In the data rows, the value 128 means zero.
Here are some rows, each followed by its group. Groups can overlap.
[136 145 113 107  95 142 124 119 180  90  86 102 180 119 108 135 194 144
 115 119 123 167 133 139 142 151  91 159 102  89 137 117] glue
[124 136 104 168 158 115 144 118 145 146 133 139 170 127 134 137 164 170
 130 156  85 115 146 147 141 126 103 153 128 134 122 149] moss
[137 163 112 139 184 131 120 105 132 111 124  91 116 162  78 150 122 132
  86 155  83 177 185 139 126 149 125 175 103  94 120 165] brick
[137 154 120 141 132 142 122 123  90 151 126 134 104 153 148 189 124 131
 136 144 101 117 150 177 127 128 149 143  90  86 138 161] moss
[135 138 100 151 177 108 129 115 141 129 140 117 152 128  87 125 132 119
  94 123 134 123 146 139 107 109  98 154 176 137  91 162] lamp
[128 125 135 113 129 119 123 109 141  93 134 127 103 108 105  91 113 124
 134 148 117 141 121 102 131 128 112  95 106 161 135 125] brick
[116 150 109 159 149 112 159 120 150 143 123 122 164 135 125 141 156 162
 126 155  95 121 150 143 144 161 124 155 123 129 139 149] glue
[133 100 131 108 110 130 128 126  80 126 159 145 109 146 155 130 104 127
 151 114 138 113 115 137 130 109 125 105 134 123 116 111] plum
[151 123 130 128 138 109 125 114 142  86 144 112 124 123 100 107 120 137
 118 139 129 145 149 119 141 132  97 119 129 141 119 133] goat
[109 134 113 210 186  90 154 127 128 171 142 108 156 159 133 148 140 168
 122 175  63  93 172 162 129 140 133 158 128 142 131 159] moss
[137 154 144 111 133 133 101  95 136 113 120 141 105  79  91 128 124 100
 115 139 134 148 100 111  86 103 122 103 115 150 141 160] lamp
[145 130 131 111 118 127 129  89 143  99 126 133 103  97  99 101 118 117
 132 150 137 146 104 107 128 117 117  95 114 165 130 142] brick
[135 143 104 125 107 145 127 108 158 105 101 124 172  96 124 139 187 155
 127 142 111 149 122 134 130 135  91 144 110 116 134 138] glue
[169 126 110 133 131 112 130  99 146  81 145 101 146 125  88  86 131 127
 118 113 149 142 130 134 162 119  69 121 159 138  85 134] brick
[123 112 141  95 105 114  86 165 140 114  98 117 128 121 128 125 126  97
 112 110 135 140  90 107 116 120 145 118 101 111 155 118] wax
[148 152 136 124 115 128 112 104 144 109 128 126  91 108  93 112 133 102
 134 147 134 137 116 129 118 107 122  94 123 152 124 159] brick
[ 87 104 131 157 169  97 124 168 150 135 125  99 155 149 113 117 147 154
 102 142 101 120 154 122 119 148 130 154 123 132 148 104] wax
[131 155 124  94 151 149  84  93 141 104  91 149 130  91  86 147 135 102
 109 127 134 170 111 121  80 109 113 154 112 117 129 158] lamp
[132 157 115 170 144 135 155 113 108 158 131 145 131 143 146 158 138 146
 141 139 105 109 144 157 144 137 146 152 127 122 134 149] moss
[100 126 160 127 158  99 110 168 120 168 130 141 107 140 142  98  69 105
 111 110 150 104  88  75 127 123 173 120 127 164 164 116] fern
[126 136 160  98 135 134  84 112 115 129 112 150 102  89 105 137 124  96
 114 130 145 140  99 119  75  92 136 102 113 153 131 166] lamp
[153 149 101 126 141 128 140  89 162  98 137 136 158  96  91  86 131 115
 115 106 165 125 108  98 164 112  91 131 171 164  90 126] brick
[148 120 105 143 135 144 158 126  98 138 152 128 154 164 143 168 106 151
 119  89 141 120 166 166 154 136 105 173 147  74  93 122] plum
[115  99 141 120 146 101 124 116 105 108 153 128 104 130 121  96  97 141
 148 144 114 114 126 111 125 123 115 100 113 160 123 103] goat
[120 155 117 146 137 135 138 102 153 136 106 142 153 117 133 146 164 148
 142 150 102 124 139 134 137 154 124 145  96 123 148 137] moss
[136  96 144  95 101 116 134 119 113  97 154 139 112 109 132  94 109 134
 152 131 144 137 104 106 152 118 107  91 126 161 126  96] goat
[116  89 153 148 110 131 152 167 145 133 141 132 135  76 139  92 129 123
 131 113 156  91 123 103 139 142 138  92 156 168 119 103] fern
[116 151 125 146 115 139 131 156 157 129 103  96 150 158 118 146 158 154
 112 145 105 166 161 129 134 181 143 167 101  95 156 126] wax
[128 107 124 113 102 131 140 131  85 134 153 153 126 137 158 120  97 126
 168  99 162 107 110 131 155 106 127 114 149 135 104  99] plum
[140 155 115 100 140 147  97  98 146 110 106 134 148 131  82 166 150 123
  89  94 157 167 132 139  89 122  85 172 134  83 107 156] lamp
[177 157 103  85 101 159 123  66 164  63 119 159 145  69  80  85 150 116
 126 102 178 155  85 100 150 109  69 115 142 134 112 120] brick
[130 135 137 116 147 136 101 120 128 138 116 141  97  97 111 123 120 100
 121 134 134 129  97 114  92  87 130 105 136 154 127 164] lamp
[109 103 149 110 141 124  82 157 126 116  94 115 148 109 110 128 139 115
  91  99 141 136 106 103  89 107 114 134 122 108 144 124] fern
[ 98 124 135 138 136 118 115 165 154 121 100  96 144 146 110 148 158 155
 102 149 105 159 159 116 106 171 128 162  89  95 161 112] wax
[130  98 138 115 129 113 125 128  88 138 159 124 112 145 151 143 102 143
 131 125 113 106 142 169 114 105 114 114 112 113 117 139] plum
[169 156  94 122 126 156 119 103 145 126 117 112 142 138 113 147 144  90
 121 119 126 162 136 119 142 135 145 141 162 107 106 133] brick
[164 177 113  87 105 186  94  76 148  82  98 134 127 121  92 140 132 110
 110 120 146 200 106  83 144 154 125 152  91  93 152 121] brick
[152 142 116 115 132 123 117  95 149 104 118 135 115  87  95 109 143 103
 117 117 155 141 100 115 111  95  92 116 147 144 110 150] lamp
[134  98 136  94  99 129 123 126  95 101 143 106 110 154 143 130 105 133
 131 117 138 143 145 155 141 126 106 119 122 101 100 116] goat
[ 82  98 137 149 168 102 133 174 147 141 134 120 166 139 120 110 132 143
 110 113 135 115 119  85 122 142 133 139 157 150 127  81] wax
[ 99 108 147 121 144 126 123 128  77 146 163 170  87 111 170 125  83 131
 179 141 120  86  95 125 116 105 159  91 110 154 147 109] plum
[127 141 125 114 109 171 133 105  91 132 132 179 120 127 162 156 102 138
 166 103 153 121 100 126 141 130 144 124 108 118 139 105] moss
[125 138 115 163 148  95 149 158 122 145 139 107 119 126 137 136 132 125
 131 165  82  88 153 190 131 126 152 111 111 106 156 173] glue
[133 140 130 109 142 141 109 108 139 114 115 150 130  81  96 123 131 104
 120 116 156 143  86 100  97  89 116 117 149 151 128 150] lamp
[173 135 124  93 105 134 115  92 154  71 117 111 133 124  75 109 132 128
 100 127 133 170 139 118 143 134  64 132 112 113 108 142] brick
[131 138 139 147 106 132 138 157 151 134 119 131 120  94 149 114 126 124
 143 152 111 105 128 129 159 155 165  88 113 148 167 127] glue
[126 127 134 169 103 114 158 159 143 160 123  91 128 151 145 119 130 131
 124 149 106 125 170 147 165 168 163 127 139 124 143 132] wax
[119 177 130 145 127 144 137 119 142 153 111 142 101 114 149 156 131 137
 158 178  88 127 129 133 133 155 177 128  64 124 182 143] glue
[139 143 129 135 143 100 126 111 129 137 146 121  97 133 115  97 117 110
 123 159 123 119 133 136 118  96 126 100 155 177 104 164] brick
[117 125 149 120 162 123  95 126 123 142 124 155 116  88 113 117 108 108
 104 113 144 121  89 104  86  81 133 107 139 156 131 148] lamp
[150 111 117 138 117  91 165 137 115 123 173 111 102 166 126  82 106 119
 136 138 134 114 145 138 168 116 133  96 176 166  98 122] goat
[111 106 151 142 136 148  87  99 113 142 118 132 129 116 156 145 158 164
 124 167  58 149 128 115  83 116 123 121  95 139 148 158] moss
[173 165  86  98 126 152 135  83 156  89 101 122 156 113  75 139 154 111
  98  94 164 168 126 122 140 126  96 168 157 103 105 140] brick
[124 114 138  88  97 157 131 117  92 116 144 152  98 129 156 146  92 121
 156 117 148 138 113 116 153 143 141 123 104 107 129  82] plum
[109  98 149 162 112 122 145 170 126 169 135 102 135 170 151 121 141 130
 110 125 132 125 171 136 121 142 148 130 177 141  98 126] fern
[147 113 120 115 124 119 141 125  97 130 149 138 128 134 155 140 126 138
 149 103 128  90 126 179 126  84  86 114 128 107 101 139] moss
[123 133 113 133 141  72 114 179 138 148 133 102 135 174 134 101 118 100
 109 121 119 117 110 137 143 131 158 132 134 112 142 129] wax
[104 108 147 139 100 138 135 167 145 157 122 114 142 151 151 106 141 136
 125 113 143 126 140 102 134 147 157 135 167 147 121  89] fern
[ 94 111 141 134 185 120 114 143 130 149 121 145 152 126 103 129 132 132
  93 106 147 129 118 109  75 105 116 158 148 129 122 120] fern
[118 147 123 181 144 105 152 159 133 162 138 109 109 127 156 129 122 127
 144 171  76  92 149 153 139 163 194 101 103 137 164 151] glue
[129 122 134 135 170 101 127 117 132  98 145 109 115 140  95  94 111 134
 127 156 105 131 133 109 135 130 115 128 124 162 125 137] brick
[158 127 134  86  71 132 126  98 139  76 124 121 104 117 113  95 122 116
 144 125 155 151 118 117 146 125 108  97 125 139 119 112] goat
[133 118 128 120  65 159 136 153 155 126 106 109 151 144 137 128 156 129
 113 103 157 156 133 105 149 157 131 145 137 106 129 104] wax
[134 120 139  97  94 147 127 121  84 115 136 130  99 149 145 158 104 126
 143 123 134 141 126 138 134 125 135 127 103  91 136 110] plum
[130 111 134 127 119 134 132 123  73 146 142 138 110 145 164 148 105 124
 146 116 134 117 126 152 131 111 136 124 128 118 114 122] plum
[108 105 137 184 120 110 151 180 140 178 142 105 130 162 151  93 126 129
 120 127 112  93 162 133 148 146 176 118 187 154 130 117] wax
[124 124 131 127 123 135 137 123  86 153 138 161 111 131 166 158  99 128
 155 120 125 103 109 152 134 117 145 124 112 113 139 132] moss
[134 114 122 109 113 103 105 162 145 120 103  94 152 145 129 103 132 101
 106  94 128 134 106 129 143 121 132 129 133 102 139 117] wax
[111  98 140 126 138 104 124 139  74 139 151 146  97 140 156 150 104 145
 146 133 111  95 130 150 107 104 139 103 100 126 131 131] plum
[105 135 146 132 143 116 120 172 119 169 134 148 108 134 128 100  79 105
 116 102 167 107  92  87 135 108 159 121 153 160 139 121] fern
[137 145 133 125 146 128  98  94 136 114 125 126  88 107  97 118 124 114
 109 166 108 142 129 133  91 116 126 102 107 147 131 166] brick
[104 113 143 109 111 146 120 143 148 140 109 142 165 142 121 133 150 120
 120  77 170 143 116 100 118 136 115 164 152 118 122  95] fern
[122 144 146 142 121 137 129 160 137 129 112 121 101  96 139 130 125 124
 131 169 100 116 133 135 135 159 176  96  79 123 185 149] glue
[122 134 129 139 103 141 142 153 161 131 105 108 156 166 121 122 156 138
 115 111 134 141 146 117 153 172 133 160 137 116 126 103] wax
[113 110 145 132  94 141 148 154 154 127 127 151 126  50 149  87 110 116
 159 134 146  91  91  86 149 153 166  70 125 169 170 102] wax
[105 110 154 158 118 127 139 169 142 159 113  95 126 164 144 125 133 135
 113 132 113 129 152 112 136 164 168 139 137 125 141 115] wax
[147 150  89 138 104 155 152 108 165 122 118 132 182 118 128 135 189 155
 137 113 126 133 127 148 150 135  89 154 135 117 115 133] glue
[125 107 116 126 130 130 148 121 132 125 142 119 122  97 118 150 151 107
 138 154 123 124 156 167  87 115 129  92 160 139  95 128] lamp
[117 122 143 127 110 152 119 146 119 158 114 103 125 183 122 166 161 123
  97 118 124 155 167 147  83 127 132 162 151  90  98 148] lamp
[153 135 124 107 101 123 133 116 127  96 135  93  86 176 111 130 115 104
 118 144 120 158 158 161 134 138 133 118 116 108 105 147] brick
[120  98 133  97 128 124  97 159 143 122 118 130 164  90 125 110 130 119
 109  85 160 120  86  84 102 103 114 116 141 135 143  97] fern
[131 147 123 171 109 125 145 154 147 148 108  98 128 147 135 145 146 130
 128 153  99 123 160 151 153 170 163 135 115 102 152 150] glue
[152 148 124 122  94 120 152  99 136 123 137 125  98 146 119 103 130  97
 145 126 152 136 122 148 152 120 126 103 163 161  91 142] brick
[ 93 107 164 126 119 143 131 154 127 170 116 143 121 149 137 139 138 119
 131 122 142 141 131 102  92 128 162 133 151 140 132 112] fern
[ 93 108 141 105 142 119 101 154 159 116 105 130 153  96 127 118 143 137
 122 127 130 140  91  87  98 133 128 122  96 129 169  86] wax
[145 150 127 110 167 135 101 109 137 111 102 110 136 132  76 170 143 120
  67 120 138 164 157 153  64 114  92 171 123  84 119 177] lamp
[151 124 123 113 105 114 149 122 114 112 160 119 102 163 134 101 100 106
 153 133 136 128 126 136 158 128 136 108 151 141 115 104] goat
[138 158 156 114 112 140 105 113 124 141 110 132  76 147 104 144 118  94
 101 122 144 140 127 123 110 124 133 132 128 126 121 177] lamp
[ 97 121 149 151 179 154 131 111  82 153 146 160 129 125 144 179  94 161
 145 141 101 124 149 122 112 146 138 150  93 110 154 118] plum
[151 162 113  96 111 172  86  89 131 110  90 123 122 135 109 160 140  98
 113 138 107 205 134 105 126 155 154 143  98  92 155 126] brick
Group glue spreads out most along one direction. Which 3 other groups' directions of most spread are closest to that one, closest first?
brick plum goat
Which 3 groups are nearest to each row below, nearest first, going by the average distance to the group's rows?
[ 98 122 163  91 131 138  61 151 128 123  96 126 104 109 130 139 110 108
  92 121 119 157  96  93  74 110 160 109  73 113 186 126]: lamp fern wax
[167 155 104 158 110 129 158 129 118 157 133 127 141 142 158 141 121 125
 142 106 126  94 144 187 162 119 127 130 156 104 104 145]: moss plum glue
[120 102 132 104 123 134 108 161 154 109 105 122 172 109 122 117 155 117
  90  80 172 140 109 104 114 117  89 150 149 100 116  99]: fern wax lamp
Which 3 groups are nearest to each row below, nearest first, going by the distance to the centre of the group?
[130 152 157  90 125 157  80 105 132 118 106 146  81  88 104 141 127 101
 108 137 128 154  96 111  74  99 131  95  90 139 152 170]: lamp brick fern
[132  95 139 110 117 120 127 122 100 106 160 137  96 132 144  91  99 128
 154 131 136 122 108 119 142 115 120  90 126 153 130 101]: goat plum fern
[158 170  98 109 130 151 115  79 158  97 108 118 151 116  79 130 135 115
 109 104 162 157 129 127 131 126  93 161 143 108 110 141]: brick lamp goat
[135 134 109 120 126 120 133 123 110 132 140 148 125 104 155 146 125 122
 161 125 132  86  93 175 124  91 116  98 118 118 125 141]: plum moss goat
Group fern spreads out most along one direction. Which 3 other groups' directions of most spread are closest to that one, closest first?
goat glue brick
Which 4 groups are nearest to each row below, nearest first, going by the average distance to the group's rows?
[122 159 115 157 149 149 140 107 133 140 117 141 136 128 139 172 156 156
 136 150  98 130 133 141 120 153 134 159  89 113 146 140]: moss glue plum wax
Which 4 groups are nearest to each row below, nearest first, going by the distance to the centre of the group?
[107 112 137 133 146 121 141 137  83 160 156 156 107 141 164 147  82 140
 156 137 120 100 120 134 128 114 164 120 125 136 134 119]: plum moss fern goat
[155 140 108 102 139 144 104 101 144 107 101 122 145  93  81 133 139 112
  89  97 169 151 113 129  98  95  77 144 146 105 101 163]: lamp brick fern goat
Which 3 other groups have their centres nearest to the centre of group moss, nearest first?
glue plum wax
Which 3 groups are nearest to each row below, nearest first, going by the distance to the group's nearest row?
[147 129 127 145 100 142 141 162 147 121 113  94 134 114 141 122 133 120
 123 131 126 110 150 146 155 154 145 109 124 111 144 142]: glue wax moss
Which 4 groups are nearest to each row below, nearest first, going by the distance to the group's nearest row?
[118  93 137 100 103 130 141 129  97 122 167 163 102 132 162 106  95 123
 172 128 150 109  92  99 148 106 134  85 135 162 120  77]: plum goat moss fern
[162 151 108 120 136 126 123  91 157  89 122 115 130 114  81 115 137 126
 107 123 134 152 136 128 130 118  84 135 142 118 105 156]: brick goat lamp glue
[118 145 137 107 115 159 127 109  86 141 135 176 112 112 171 161 104 130
 167 127 139 116  95 124 126 120 156 119  97 124 147 103]: moss plum glue fern
[147 136 105 124 135 112 137  99 157  86 142 122 144 111  88  91 129 126
 123 112 154 128 117 114 158 119  93 126 168 150 105 129]: brick goat lamp glue
[115 141 121 141 127 132 129 145 165 123 104 110 167 123 122 127 170 147
 128 144 110 152 130 116 142 170 115 147 102 121 158 116]: wax moss glue goat
[109  83 140 165 118 109 141 189 124 173 140 113 130 156 150 104 128 135
 120 116 123 110 166 122 131 139 154 126 184 150 110 120]: fern wax goat plum
[140  94 148 104 114 132 109 113 115  78 147 135 115 113 120  98 116 147
 130 119 149 136 106 106 137 112  84 114 117 138 116  99]: goat brick plum lamp
Group wax spreads out most along one direction. Which 3 other groups' directions of most spread are closest to that one, closest first?
lamp plum moss
Which 3 other groups have their centres nearest to the centre of group plum, nearest first?
moss goat fern
Which 3 other groups have their centres nearest to the centre of group brick, nearest first?
lamp goat glue
Which 3 other groups have their centres nearest to the centre of group glue, nearest first?
moss wax brick
